(in the rows, 128 means zero)
Rotation paths and how fast each direction turns (deg/step):
Each turn is a multiple of 5 degrees from 10 to 175, or 0.
Each row of a path follows its step; steps can be skipped.
Rotation 1:
step 1: [140 130 125 130 124 133 126 123 128 124 130 126 126 133 126 123 121 133
 121 136 135 135 129 127 133 130 110 133 120 126 131 125 136 133 131 109
 128 127]
step 2: [129 122 129 129 129 128 132 129 128 126 132 130 114 130 123 124 131 129
 118 126 132 129 133 128 122 128 133 118 119 113 128 137 127 132 118 108
 129 126]
step 3: [127 115 122 125 121 137 127 123 131 131 125 125 122 128 114 132 125 131
 120 136 138 137 128 136 118 123 126 129 117 124 132 130 139 128 137 126
 127 129]
step 4: [128 117 132 134 129 129 120 115 128 131 129 134 120 130 123 125 128 128
 110 134 135 122 133 124 121 128 123 129 122 132 123 131 123 135 119 128
 138 118]
step 5: [124 123 119 130 125 132 126 125 129 124 132 125 124 121 109 130 120 124
 118 137 125 123 136 126 133 115 128 115 131 130 123 126 132 129 133 121
 129 124]
step 6: [132 122 126 122 129 131 137 125 122 119 130 133 131 128 133 126 128 134
 121 144 136 129 140 125 129 124 116 119 122 127 126 130 126 140 132 127
 137 123]
step 7: [129 125 127 129 124 125 127 129 131 114 129 134 119 135 117 116 140 126
 120 134 132 132 137 132 130 119 127 124 126 132 125 122 124 134 130 115
 119 130]
step 8: [133 119 118 127 121 129 131 119 128 124 125 120 127 127 123 121 123 142
 123 132 139 142 138 120 133 133 123 123 119 128 129 128 131 128 122 122
 125 134]
step 11: [133 127 134 129 125 125 122 124 116 131 132 137 131 126 120 127 119 127
 116 134 133 125 145 122 124 120 131 129 114 126 125 133 126 139 124 129
 130 130]
step 13: [134 134 130 129 127 130 129 120 132 115 131 127 137 122 124 126 133 128
 122 139 137 132 142 129 123 133 127 115 119 131 134 136 127 132 124 120
 136 129]
Directions:
[127 127 129 128 126 124 123 127 130 130 123 127 127 127 126 125 128 129
 128 128 128 131 129 128 130 125 127 134 126 130 128 126 126 129 125 131
 128 128] -> 95
[129 131 127 128 125 130 129 127 128 129 129 126 133 126 128 127 124 127
 127 128 130 134 129 128 127 128 125 126 126 129 130 130 130 127 130 132
 129 131] -> 145
[130 126 128 128 131 124 128 124 123 129 125 128 131 125 131 127 131 128
 127 128 129 128 130 128 126 132 126 126 129 124 129 130 125 129 125 129
 129 126] -> 160
[129 126 131 125 125 128 128 126 125 128 127 131 125 131 128 125 124 125
 133 127 126 129 128 126 126 130 127 130 128 126 128 130 132 126 127 125
 127 130] -> 45
Rotation 2:
step 0: [123 127 132 129 140 133 127 121 135 123 121 128 126 131 117 123 126 128
 138 128 132 134 120 136 114 127 126 136 127 132 132 128 123 132 137 132
 130 139]
step 3: [119 130 134 133 127 132 124 132 127 124 144 131 126 138 130 129 124 118
 126 144 122 126 125 126 116 129 135 125 130 132 133 128 121 126 126 133
 131 131]
step 4: [134 125 141 133 125 121 132 123 126 143 120 130 128 126 116 133 139 126
 131 134 128 134 129 139 125 132 129 125 124 125 124 127 137 132 121 134
 127 124]
step 5: [133 140 130 119 131 127 125 139 134 129 129 125 131 133 126 133 118 119
 133 136 122 123 121 124 126 128 126 132 132 134 112 128 125 128 137 131
 129 131]
step 6: [124 129 134 143 125 127 118 128 126 135 138 131 131 132 123 125 130 135
 122 122 134 119 130 138 124 128 127 112 126 125 122 122 128 133 132 129
 126 123]
step 7: [122 131 131 119 119 125 141 124 133 141 116 127 124 135 137 119 121 126
 130 136 128 125 121 134 122 123 128 132 131 130 126 129 126 127 135 132
 126 123]
step 8: [142 120 123 127 138 133 122 123 128 132 136 127 129 131 125 131 124 125
 116 128 125 131 121 128 119 131 126 119 123 115 126 128 123 130 134 137
 124 131]
step 9: [120 136 139 121 126 127 134 128 120 140 131 133 124 127 134 128 136 137
 122 128 133 130 124 123 136 128 122 122 130 132 121 128 134 115 133 135
 131 128]
step 10: [129 124 121 137 132 127 120 119 135 133 128 126 126 120 127 130 124 124
 122 139 129 114 121 128 125 131 120 140 134 131 131 123 119 124 131 135
 124 127]
step 11: [122 129 135 132 130 141 127 119 111 137 128 128 123 136 132 137 131 127
 128 129 132 127 125 127 133 125 137 129 127 120 121 136 130 135 126 129
 126 135]
Directions:
[128 126 125 129 125 129 133 128 124 131 130 130 131 129 128 127 132 128
 130 126 130 126 129 128 129 133 129 126 126 128 126 129 129 128 127 128
 132 129] -> 145
Rotation 3:
step 0: [132 128 131 135 133 136 111 138 129 133 127 138 128 125 135 118 125 138
 134 124 127 132 136 128 141 126 133 127 132 124 135 128 127 132 135 133
 128 113]
step 1: [132 138 120 138 129 128 124 130 131 133 138 132 112 124 132 127 120 135
 127 125 130 132 125 125 136 120 126 141 128 124 145 125 125 117 131 129
 128 121]
step 2: [132 136 134 124 126 120 115 137 122 130 140 117 130 122 129 123 130 136
 136 125 127 129 125 125 136 124 126 128 134 116 143 130 125 121 133 118
 133 129]
step 3: [132 144 125 126 135 126 116 138 127 137 124 138 134 122 131 124 127 128
 133 127 124 118 121 128 140 119 127 130 134 133 139 126 121 132 137 128
 134 131]
step 5: [128 126 130 140 133 134 116 133 126 131 131 131 133 113 130 127 125 137
 135 123 120 124 143 131 131 125 133 124 138 120 143 134 132 125 130 127
 132 126]
step 7: [130 128 131 126 126 133 118 134 127 137 132 121 121 125 125 126 133 134
 138 120 132 131 120 115 136 120 120 132 129 121 149 132 133 124 130 133
 130 127]
step 8: [127 140 138 126 129 132 123 131 121 130 130 138 128 125 131 124 129 135
 137 124 126 116 126 135 140 124 118 130 140 123 139 130 129 125 143 127
 127 124]
step 9: [132 143 119 130 131 128 121 126 132 137 137 134 129 119 130 126 130 131
 138 117 141 118 127 138 130 115 126 132 126 126 139 124 126 126 126 126
 125 134]
step 11: [129 130 129 133 140 139 122 125 124 133 126 134 128 120 129 114 128 129
 130 114 119 127 128 130 138 121 136 132 129 133 140 138 128 130 139 125
 123 130]
step 12: [125 125 126 130 131 139 115 132 134 134 138 135 123 128 124 116 133 134
 134 113 132 128 130 125 139 125 123 136 122 122 140 125 126 125 122 137
 125 123]
Directions:
[131 132 124 129 127 127 130 123 128 128 130 128 125 127 124 126 126 127
 127 126 128 130 126 129 127 126 126 129 127 130 126 132 128 129 131 124
 126 127] -> 145
[127 130 127 128 129 126 129 127 128 128 122 125 125 128 126 124 129 128
 130 131 130 128 131 131 128 130 127 129 128 127 127 132 126 126 128 131
 129 129] -> 0
[133 129 129 127 130 129 127 127 129 129 124 125 129 128 128 130 130 124
 130 130 127 131 124 126 129 126 131 126 126 125 128 128 125 131 127 124
 130 131] -> 95
[128 124 129 132 128 130 126 131 130 125 124 130 126 127 126 129 128 127
 127 124 127 132 124 130 128 130 128 129 127 126 128 131 129 127 126 127
 129 124] -> 60
[126 124 129 129 123 125 127 126 129 131 129 129 128 125 127 125 131 130
 130 129 130 127 128 124 127 129 128 128 130 125 127 129 127 132 127 126
 131 127] -> 140
Rotation 4:
step 0: [133 127 127 132 127 123 142 124 122 128 125 133 134 128 136 122 134 117
 121 129 127 124 130 131 125 128 125 140 119 114 122 127 131 121 138 139
 130 126]
step 2: [133 126 119 128 125 121 127 123 135 129 132 138 138 133 130 126 131 116
 139 131 134 127 136 125 127 135 136 136 132 125 128 140 127 122 124 130
 136 138]
step 3: [126 123 125 118 112 119 132 122 137 120 123 137 135 120 132 127 130 125
 123 123 131 125 129 126 136 121 133 136 130 128 130 139 125 120 116 127
 129 130]
step 4: [133 124 132 128 117 122 136 120 134 126 125 136 129 123 122 128 127 127
 136 134 115 120 125 128 132 116 130 128 128 131 134 134 125 122 131 140
 122 140]
step 6: [132 134 133 128 132 119 137 133 123 127 118 135 128 124 135 128 135 118
 124 134 133 135 121 125 125 127 124 143 126 124 127 134 128 125 137 135
 120 137]
step 7: [126 134 134 132 130 123 136 133 116 137 132 134 128 127 127 128 127 104
 125 126 132 127 130 129 131 124 125 134 123 134 129 137 127 120 120 131
 132 134]
step 8: [126 119 126 132 130 117 130 124 125 131 123 139 135 143 135 127 133 117
 127 131 130 118 136 125 127 127 131 133 130 129 122 134 125 125 121 137
 137 129]
step 11: [130 137 120 120 120 124 140 124 134 119 130 135 121 127 125 129 140 120
 131 134 131 121 128 131 126 122 125 131 135 119 130 141 138 123 127 127
 125 127]
step 12: [135 136 129 121 125 124 140 129 123 122 119 126 133 121 128 118 134 120
 133 134 132 128 131 128 128 121 139 138 129 122 130 134 127 124 131 135
 128 143]
step 13: [125 125 124 134 122 126 139 129 119 122 130 130 138 116 133 125 123 111
 127 129 130 125 128 133 133 122 130 131 121 131 128 141 125 119 130 137
 126 125]
Directions:
[128 129 129 124 131 129 130 129 128 128 130 127 132 127 125 124 126 129
 127 129 129 125 124 127 126 127 124 129 130 128 126 127 133 128 130 130
 128 129] -> 60
[132 128 127 130 127 132 128 128 132 127 127 130 129 130 124 127 129 129
 125 125 125 127 128 125 128 124 130 129 130 128 128 130 129 129 128 124
 123 129] -> 55
[129 125 128 126 127 127 120 124 126 131 127 125 129 129 128 129 127 127
 128 127 128 129 126 129 126 124 128 129 130 127 130 131 129 125 128 129
 129 127] -> 60
[125 132 131 124 129 127 129 130 127 130 129 126 128 128 128 130 129 129
 126 129 129 127 132 126 130 125 133 129 129 128 128 131 129 128 124 126
 131 130] -> 80
[127 122 128 129 127 126 127 129 134 128 130 127 128 130 130 127 125 130
 129 128 129 127 127 128 130 130 128 131 127 133 128 128 131 128 124 129
 129 130] -> 60
[128 131 127 125 125 124 126 129 127 128 128 129 123 129 130 125 124 130
 130 128 123 127 128 128 130 126 127 128 126 125 127 129 130 132 129 127
 126 128] -> 60
